In the rows, zero is written as 128.
Rotation paths and how fast each direction turns (degrees each step):
Each turn is a multiple of 5 degrees from 10 to 175, or 0.
Each row of a path follows its step; steps can be skipped.
Rotation 1:
step 0: [137 131 121 131 129 130 130 132 120 127 123 118 131 126 132 129 128 126
 135 141 122 125 129 135 134 130 118 123 123 135 122 132 123 131 136 133]
step 1: [122 129 132 126 122 132 123 128 128 131 127 132 121 133 126 122 125 139
 124 117 123 141 130 120 132 126 124 116 133 133 135 131 130 137 126 125]
step 3: [128 118 115 129 121 121 124 128 127 126 129 129 133 130 126 132 130 127
 140 131 114 128 124 128 128 134 126 130 130 129 122 131 121 121 115 127]
step 4: [120 132 128 130 130 136 125 129 119 125 128 132 129 121 136 139 122 126
 118 121 129 131 132 133 136 126 129 118 124 139 121 122 129 131 130 132]
step 6: [122 133 131 126 120 125 123 124 130 132 126 131 127 135 130 122 127 130
 138 125 116 120 115 123 137 120 134 121 126 124 137 132 125 127 128 132]
step 7: [129 127 124 134 117 127 126 134 127 124 129 130 132 116 125 134 142 131
 129 130 134 124 133 135 123 124 128 117 131 135 125 122 122 125 127 118]
step 8: [126 121 119 128 134 121 127 119 127 129 131 130 126 126 132 131 121 125
 127 121 129 140 122 131 131 132 118 131 119 129 120 136 132 137 118 122]
step 9: [123 133 133 130 121 134 126 124 123 128 140 128 129 133 128 123 121 124
 123 135 120 126 130 136 138 128 129 135 134 136 129 120 128 126 132 139]
step 10: [132 126 129 125 121 123 133 132 129 123 112 126 127 130 131 134 126 129
 127 131 117 123 139 128 127 116 122 120 127 128 135 136 127 125 129 120]
step 11: [122 130 130 127 130 125 123 128 123 132 133 129 124 122 121 120 134 136
 134 126 132 125 119 130 135 130 131 113 124 124 116 135 130 138 127 125]
step 12: [127 122 127 136 124 131 126 123 136 130 136 132 128 124 130 129 129 124
 126 126 130 127 120 133 126 132 115 132 133 141 141 122 123 125 124 121]
Speeds:
[131 127 127 129 127 127 129 127 126 127 128 127 128 129 131 132 126 129
 126 127 127 131 127 131 129 132 126 130 129 128 126 126 130 128 131 132] -> 80
[128 128 132 128 132 129 130 130 127 127 127 126 128 128 128 127 127 129
 128 128 126 124 127 128 130 130 125 124 130 127 129 131 129 127 131 129] -> 70
Rotation 2:
step 0: [132 123 130 124 127 131 120 123 126 133 128 119 137 128 133 131 137 118
 127 130 134 126 133 123 130 124 136 121 129 136 123 129 130 122 122 134]
step 1: [132 119 123 129 115 120 132 134 118 126 125 129 125 141 133 119 122 124
 127 124 127 123 134 133 134 128 128 125 126 128 126 129 130 129 123 129]
step 2: [128 126 123 122 123 129 124 126 124 140 130 130 139 121 137 127 135 127
 130 127 129 123 125 134 131 134 135 129 121 121 132 131 128 117 133 132]
step 3: [126 122 125 132 120 128 123 134 124 131 130 119 132 128 134 129 119 124
 125 125 127 123 133 120 126 129 127 131 137 128 131 127 133 138 125 141]
step 4: [126 137 123 120 126 131 129 132 127 139 130 123 122 130 138 121 133 129
 132 129 125 128 142 136 131 130 130 128 124 125 119 122 127 126 128 130]
step 5: [135 116 134 121 117 129 124 131 128 137 124 126 130 125 129 132 131 120
 132 135 127 131 124 120 130 132 137 131 130 129 121 127 127 131 122 133]
step 7: [128 125 119 120 116 134 129 133 123 130 125 131 137 123 130 121 129 117
 128 129 131 128 124 129 128 125 130 138 123 126 122 127 134 124 136 128]
step 8: [127 121 129 123 131 125 121 132 126 132 130 123 132 132 130 128 118 130
 129 125 136 120 134 128 121 136 134 125 135 128 126 124 129 122 125 144]
step 9: [122 127 117 123 116 129 126 133 121 134 130 128 128 130 128 116 135 131
 129 127 119 135 138 125 124 131 126 130 124 128 129 123 126 128 122 129]
step 10: [136 124 129 127 124 129 129 123 135 139 127 131 133 125 131 134 129 120
 133 134 125 120 135 126 120 133 136 128 129 121 120 127 136 124 123 130]
step 12: [126 126 114 120 118 133 124 123 133 128 123 130 126 130 136 130 132 120
 126 132 132 129 134 134 127 127 133 131 128 133 124 133 129 117 131 131]
Speeds:
[129 127 129 129 128 125 129 129 130 128 127 131 125 132 132 131 124 128
 127 127 129 126 128 130 125 131 127 128 129 128 128 126 130 130 127 129] -> 155
[130 126 130 125 131 128 128 129 128 130 128 129 127 129 126 126 125 128
 131 130 128 128 124 129 130 129 128 127 127 123 127 128 125 127 130 131] -> 120
[127 127 126 127 127 127 130 127 128 124 128 127 128 131 128 124 129 131
 127 128 127 128 131 130 128 128 127 126 128 127 127 128 125 132 131 128] -> 140
[130 125 129 130 127 124 130 127 128 128 127 130 131 125 128 128 128 129
 126 128 125 127 129 129 129 129 129 129 127 124 131 129 131 128 130 126] -> 85
[129 125 128 127 128 126 127 126 128 128 131 126 129 127 126 131 128 129
 131 127 129 124 127 125 128 128 130 125 128 131 127 126 129 131 131 129] -> 140
[126 126 126 130 128 128 129 129 126 128 130 129 131 129 128 125 127 130
 126 124 130 125 124 129 125 127 129 128 127 128 129 127 128 125 127 129] -> 60
